Some points, one per row:
[ 43  45  40  49  35  41 -18  37]
[-27   4  47 -69  -8 -24  -1  33]
[-24 -28 -19 -30 -34 -35   3 -25]
[-14  -8   4 -14   2 -12  24   8]
[-16 -10 -17 -15 -23 -14   3 -13]
[ 5 17 16 17 32 15  9 23]
[ 5  2  3  4 15  6 -3  5]
[-18 -11 -37 -23 -54 -23   3 -33]
[-25 -36 -39 -46 -86 -53 -10 -48]
[-47 -26 -47 -47 -39 -38  10 -30]
[-18   3  17   0  68  10  36  33]
[-36   3  -3 -45 -16 -14  19  -4]
[ 27   6 -38  12 -43   4  -9 -53]
[-9 -1  6 -8  3 -4 13  5]
[ 14  -8 -64  -3 -92   0 -43 -66]
[ 8  9 30 16 51 10  8 37]
[-18 -21 -18 -31 -39 -29  -1 -22]
[ -5  -7 -14  -5 -22  -3  -5 -13]
Then 17 other points, each followed by its number:
[ 10  -1 -41  -4 -51   4 -24 -39] 0
[ 15  -1 -35   5 -55   7 -35 -39] 1
[  4   4   0   7   3  11 -13  -4] 2
[ 47  31  21  44 -28  23 -42   6] 3
[-40 -13   8 -29  15 -24  43  18] 4
[-36 -28 -14 -33   3 -27  23 -10] 5
[-23 -12 -13 -21 -10 -15  10 -11] 6
[ 2  2  1  7  6  5 -1  2] 7
[-17   6  53   1  80   0  36  50] 8
[ -4   2  -1  -8 -28  -8   2 -16] 9
[ 11   3 -35  -5 -47   2 -23 -35] 10
[24 29 75 50 92 42  9 77] 11
[-10   2  27   2  42   4  13  34] 12
[ 18   6 -17  11 -18   2  -4 -24] 13
[ 3 -1  1  2 -1 -1 -1 -2] 14
[ 98  32 -30  76 -32  67 -94 -36] 15
[-41 -15   2 -35   6 -26  38   8] 16
Which three of these numbered points are nearest to each point below by angle, seen from the average point of the first points? Their numbers follow each, nearest first.
[ 34  26  10  28 -27  11 -34   0] > 3 15 2
[-43 -13  21 -32  35 -28  54  31] > 4 16 8
[ -9  -9  -6 -13  -8 -11   5  -4] > 4 8 16
[ 11  -2 -36   3 -41   6 -24 -29] > 1 0 10
[-26 -15  10 -36 -30 -40  52  -3] > 16 4 5
[-51   2  87 -14 127 -20  86  91] > 8 12 4
[ 49  17 -18  37 -17  35 -52 -21] > 15 3 13
[22 19 24 22 20 19 -9 20] > 14 7 11
[  4   9  -1   5   3  20 -27 -13] > 2 15 3
